(in the rows, 128 means zero)
A single turn carries every row of the set below to another of its rows. Some are shown first; where does it send the rows asked next?
K78: [146 181 138 115  71 135 141 129 138 122 132 120  98 138 117]
K11: [156 177 121 112  87 136 123 121 126 127  86 126 117 144 113]
K987: [172 163 119 132 148 146 143 128 116 109 126 110 133 125  87]
K120: [117 119 149 113 109 131 161 171 102 102 128 134 102 114 104]
K859: [115 138 103 110  96 122 144 148 163 168 119 101 139 119  92]
K935: [114 115  99 122  91 147 175 131 106 128 154 127 121 107 146]
K58: [120 109 151 123 102 165 161  91 165 143 117 113  95 132 128]
K805: [ 81 155 146 147 139 135 146 126 120  81 156 140 109 129 131]
K890: [108  97 130 125  99 131 116 141 176 158 164 115 124 121 127]
K938: [149 110 162 148 107 127 112 129 157 117 127 106 134  87  93]
K239: [153 135  68 109 125 145 157 141 121 121 125 121 133 142 154]
K870: [108 106  88 109 155 138 114 136 107 152 125 126 153 131 137]
K387: [ 83 176 141 119 140 138 148 147 141 114  99 116 110 118 153]
K756: [182 125 132 133 166 141 108 137 128 123 124 139 132 110 120]
K886: [138 141 134 167 107 142 123  68 120 109 120 128 135 115 113]
K295: [ 75 123 130 121 139 147 141 138 121 111  70 123 124 132 121]
K194: [106 127 126 146 115 116  96  99 132 110 118 158 125 168 136]
K908: [ 78 183 132 133 133 129 144 147 125 108 108 115 127 107 144]
K255: [128 141 100 126 152 158 138 113  94 159 130 136 134 133 100]
K970: [197 135 139 127 133 124 127 128 123 120 105 123 126 119 105]
K15: [125  93 165 125 125 144 129 113 161 120  96  92 117 107 110]
K951: [127 141 133 148  89 134 130 105 160 116 119  86 138 126  81]
K726: [127 164 110  99  66 136 135 142 127 146 110 118 114 148 116]
K489: [176 144 101 116 138 133 130 120 157 133  77 121 127 131 128]
K705: [113 129 102 120  87 137 148 118 178 137 153 101 116 157 142]
K595: [130 129 180 134 127 124 152 150 125 121 153 139 120  81 115]
K875: [139 105  85 122 127 126 109 146 133 139 145 142 144 123 167]
K801: [ 66 124 128 126 134 142 133 129 130 117  72 127 128 140 122]
K570: [ 85 151 143 144 137 135 149 123 127  82 154 140 104 134 145]
K316: [119 113 106 111  79 110 127 134 153 167 154 117 131 143 128]
K296: [143 112 144 122 172 148 136 112 158 101 157 133 104 130 146]
K863: [154 132 138 151 162 132 105  95 123  92 144 132 136 114 133]
K834: [ 80 179 136 136 126 128 137 128 143 101 101 119 120 116 163]
K867: [145 106 151 120 143 134 135 136 133 127  77 153 127 107 154]
K346: [118 130 138 142 133 113 112 108 143 136 155 168 134 131 172]
K313: [138 108 153 116 121 136 138 127 136  92  97 149  86 150 152]
K554: [170 130  90 115 126 117 122 130 122 140 141 143 134 148 157]
K165: [ 71 187 139 133 142 132 132 131 140 124 103 115 125 124 137]
K733: [ 96 102 129 120 106 129 148 139 143 121 184 106 120 105 141]
K659: [117  86 129 117 119 133 145 145 125  99 100 106 146  83 116]
K879: [ 82 133 131 132 116 119 115 146 102 139 144 145 133 142  80]
K138: [147 191 107 114  91 130 129 127 118 128 139 138 113 151 125]
K671: [165 157 139 133 104 122 159 139 158 102 145 108 114  92 109]
K420: [ 98 124 138 122 156 135 131 128 142 133 189 123 129 123 100]
K272: [103  92  99 134 126 123 102 105 135 111 104 126 165 122 139]
K199: [140 164  81 135 112 109 125 116 149 132 164 136 139 137 146]
K957: [ 80 110 142 130 110 115 116 139 134 168 121 138 155 107 110]
K172: [150 126 160 129  82 115 133 131 153 132 141  99 121 113  85]

K987 turns into K951
K733 turns into K870
K595 turns into K957
Now these:
K199 turns into K489
K165 turns into K834
K138 turns into K11
K659 turns into K420
K801 turns into K570
K756 turns into K938
K879 turns into K194
K554 turns into K970
K58 turns into K935

